One vector is turned by the same rotation once a step. Each row is the vector after some number of steps, and that number follows the row.
The counts run from 0 to 273.
[127  81  97 145 126 114 118 102 144 120  91 170 111 151 163 122 139 153
 156 135 102 130 120 165 102 129 143  74  66 140 103 109 132 145 107 167
 175 146  56 110 139 124 157  77 165 127 114 132 154 133 111 128 120  86
 111 160 157 115 109 113 153] | 3
[115 134 142 105 121 101 147 188 113 147 103 146 128 149 191 127  75 130
  91 124 121 141 112 114 161 125 129 124 102 109 146 215 117  83 147 141
 139 148 117 126 136 187 134 123 142  93 107 119 131 129 108 113 167 128
 156 120 134 138 114 162  70] | 177
[ 71 121 148 133 150 104 126 105 117 141  98  79  84 111 169 142 116  54
 110 153 150 103 168 145 115 151 129 159 150 136 175 101 141 109 152 155
 137  86  90  80  81  93 131 116 164 144 143 132 146 111 145 131 118  83
 134 120 117 125 122 114  91] | 70
[140 115 163  93 113 130 138 173  90 126 127 122 154 159 130 105 112 125
  91 101 108 164 139 128 174 118  95 142 105 113 161 188 146 116 142 128
 104 125 136 119 154 156  71 169  90 142 142 127  77 122 117 117 126 127
 163 163 103 163 142 154  92] | 152
[165 135  99 120 116 117 125 179 123 152 157 157 126 147 188 120  91 165
  87 129 133 162 125 131 141 126 127 100 123 106 135 172  95 143 132 112
 113 167 166 132 126 159 162 172 134 108 113 147  83 157 141 113 166 190
 169  98 140 172 153 144 140] | 118
[ 98 168 159 137 138 105 140 114 141 100  97  68 111 106 116 160 159  69
  84 150 137  84 151 125 126 129 145 154 151 141 165  85 166  97 172 119
 105 124 156 130  97  97 116 143 164 125 119 112 141 123 142 151 118  86
 113  99 111 139  90 141  77] | 96
[151 151 136 105 105 105 134 185 124 109 133 148 157 159 143 137 115 148
  94 115 101 132 116 121 176 105 144 130 112 103 130 170 125 104 171 107
 128 179 169 161 152 177 128 177 141 107  90 121 102 148 131 128 148 145
 159 108 104 180 108 171  96] | 229
[145 129 109 134 119 124 122  84 141  59 121 118 129 144 129 144 195 143
 137 143 112 113 136 157 101 113 152  97 100 130 109  49 181 147 138 120
 141 165 143 134 135  94 126 141 164 133 110 123 107 148 134 151 104  80
 105 115 115 164 126 128 139] | 88
[ 85  93 137  85 132  85 132 144 108  96 105 158 141 145 161 168 132  93
 123 123 101 131 126 170 170 124 118 153 153  96 135 184 146 119 156 113
 175 132  81 137 121 126 106 158 139 148 123  99 110 132 117  96 148  98
 159 148  94 157 140 159  99] | 262
[175 173  81 138 139 126 108 149 159 174 176 112 120 115 127 131 114 153
 144 134 161 141 137 116 105 141 141 108 156 143  94 103  83 140 129  92
 137 156 185 136 116 124 192 148 123 121 140 140 110 158 140 116 156 189
 128 108 163 120 154 101 167] | 59
[133 113 133 119 149 144 124 121 117 146 159  92 129 125  71 113 141  76
 146 120 136 129 156 118 151 146 102 186 179 136 160 131  77 154 114 101
  89  72 137 131 111  89 111 157  86 174 179 126 117 119 143 126 123 147
 140 152 104 135 140 107 156] | 266
[132 109 107 141 125 121 133  87 148 111 104 115 117 142 152 128 160 144
 158 130 117 125 136 158  74 127 150  83  80 154  94  61 167 138 119 168
 184 151  88 103 128  99 157  84 152 141 125 129 134 132 111 139 112  62
  91 159 154 104 115 105 147] | 140
[161  94 114 113 131 108 128 131 142 130 129 146 146 153  84  96 143 125
 173  96  81 133 112 122 143 127 136 129 113 142 105 164  81 124  94 151
 155 111  71 138 166 128 149  86  93 145 154  93 148 124 100 110 161 125
 113 203 147 119 101 114 159] | 134
[192 130  92 122 123 141 111 173 132 183 170 149 125 160 187 111  74 161
 131 121 109 163 158 124 132 114 117  99  87 139 119 138  86 158 128 137
 158 142 129 118 125 142 169 147 127 146 123 168  98 149 143 132 156 174
 163 128 150 137 112 114 147] | 6
[130 119 124 133 154 109 124 125 130 141 138  88 105 123  89  98 134  71
 113 127 151 122 143 123 156 162 119 182 178 141 174 150  72 120 108 113
  73  84 143 136  99 105 123 154 108 149 191 120 120 130 123 114 141 165
 143 145 124 142 167 113 151] | 128
[165 140 101 154 107 189 123 154 133 182 150 171 135 131 118  97  96 158
 136 122 139 152 122  91 118 127 119 114 100 134 105 148  62 164 101 126
 111 116 157 131 143 159 134  99 104 120 106 170 164 126 155 149 123 189
 133 109 159  99 110 104 149] | 110
[ 95 140 166  96 121 106 146 168 120 123 103 111 154 144 112 141 126 101
 114 101 112 118  88 107 180 104 141 156 139 105 120 204 141  67 159 131
 141 141 126 142 149 170 106 110 117 107 136  85 129 110  99 111 150  91
 115 156 117 121  97 167  73] | 99
[130 140 112 102 143  59 118 127 139  97  99 106 111 140 161 153 155  96
 129 155  94  88 148 160 124 122 170 132 104 133 136 105 150 113 180 137
 177 159  99 128 106  97 170 141 191 135 121 107 136 147 126 128 153  89
 128 139 107 175  81 138 106] | 201
[190 175 112 124 127 118 123 171 146 148 139 151 146 151 120 112 107 163
 131 127 105 120 116  94 139  99 169 102  87 134  98 148  83 121 146 127
 132 174 165 149 144 165 170 121 136 111  97 126 152 135 128 145 163 166
 121 116 157 132  65 140 124] | 169
[180 201 123 137 120 159 128 160 138 187 168  91 137 130 136 120  93 163
 124 119 157 153 147  93 100 111 146  99  99 156 106  97 139 126 135 126
 122 154 200 107 131 146 141 130 103 121 126 166  99 138 136 155 139 151
 125 112 163 106 113 111 114] | 33
[ 48  94 143 154 130 143 125 112 110 140  94 137 102  98 157 161 119  75
 110 155 170 114 141 150 129 151 114 165 178 116 157 131 127 134 118 124
 114  79 108 110  83 126 114 122 146 127 118 143 162 107 162 127  95 111
 135  84 123  96 140 121 105] | 182
[108 107 121 112 127  98 125 111 115  91  87 136 106 144 185 157 144 109
 109 156  93 106 161 169 122 122 134 123  96 110 154  96 160 142 169 143
 152 140  81 115 100  92 127 162 196 153 108 128 120 137 150 136 113  91
 156 110 102 183 112 128 101] | 11
[ 63 134 145 124 132 105 148 134 130  97  85 122 133 113 115 177 140  73
 111 143 147  82 102 124 159 130 149 171 178  99 130 149 145  95 149 103
 140 129 134 148  97 146 120 118 157 118  99  91 162 116 129 119 130  94
 107 106 109 122 113 161  80] | 235
[135  97 129 132  95 169 129 109 121  87 113 178 150 162 115 113 161 163
 161 116  85 141 107 137 123 109 129  92  59 123  91 114 145 155 114 148
 151 148  82 134 167 137 102  92 126 131  89 129 153 119 119 156  92  86
 113 156 121 128  86 132 137] | 219
[102 149 153 156 140 178 131 111 133 166 132  97 119  95  83 123 113  91
 123 129 179 103 139  92 133 149 123 175 164 137 145 112  91 117 104 122
  82  70 154 112 108 125  96  92 105 134 146 142 166 101 150 151 107 142
 111 105 127  72 120 102 111] | 103
[ 78 105 122 112 141  71 132 124 121  86  89 150 111 122 170 174 142  75
 105 165 117  88 127 159 150 136 131 153 153  94 154 136 129 120 161 108
 142 133 101 143  91 115 140 152 186 131 102 113 153 135 135 120 134 108
 141  94 104 169 122 153 102] | 123
[126  71 122 117 108 146 121 107 118  82 122 178 150 151 119 119 169 157
 177 111  80 146 107 166 125 107 117 109  91 109  95 123 149 164 111 136
 160 138  62 135 166 117 101 108  98 150 118 128 131 121 114 126  93  86
 122 177 127 135 123 131 152] | 81
[195 145 104 102 116 122 118 179 119 165 152 149 138 164 172 107  85 161
 140 121  76 142 157 119 121  98 143  96  53 132 115 131 111 132 159 151
 173 153 116 103 137 135 151 137 125 147 110 147 110 139 134 140 150 147
 160 151 136 150  66 124 110] | 143
[122 100 136 103 147  80 133 165 116 120 129 130 142 146 124 114 120 110
 111 100 108 151 106 130 181 145 114 163 152 112 147 214  96  98 123 119
 105 119 119 148 134 148 125 156 111 126 165  90  94 144  97  81 179 149
 147 164 112 170 158 149 123] | 126
[166 141 102 126 122 140 118 169 118 184 171 126 114 141 193 117  87 166
 123 129 139 179 169 140 105 123 108  92 114 140 128 117 112 155 136 136
 139 142 146  97 125 124 159 162 116 142 138 171  72 157 145 136 138 163
 166 122 159 138 162 103 150] | 7
[131 149  97 148 125 155 112 111 147 179 156  92 114 104 128 143 122 134
 174 127 170 140 145 131  82 124 123 104 151 155  87  70 141 150 120 129
 167 130 140  94 120  96 166 103 105 151 150 143 107 130 141 124 121 113
 103 142 175  65 156  72 163] | 138
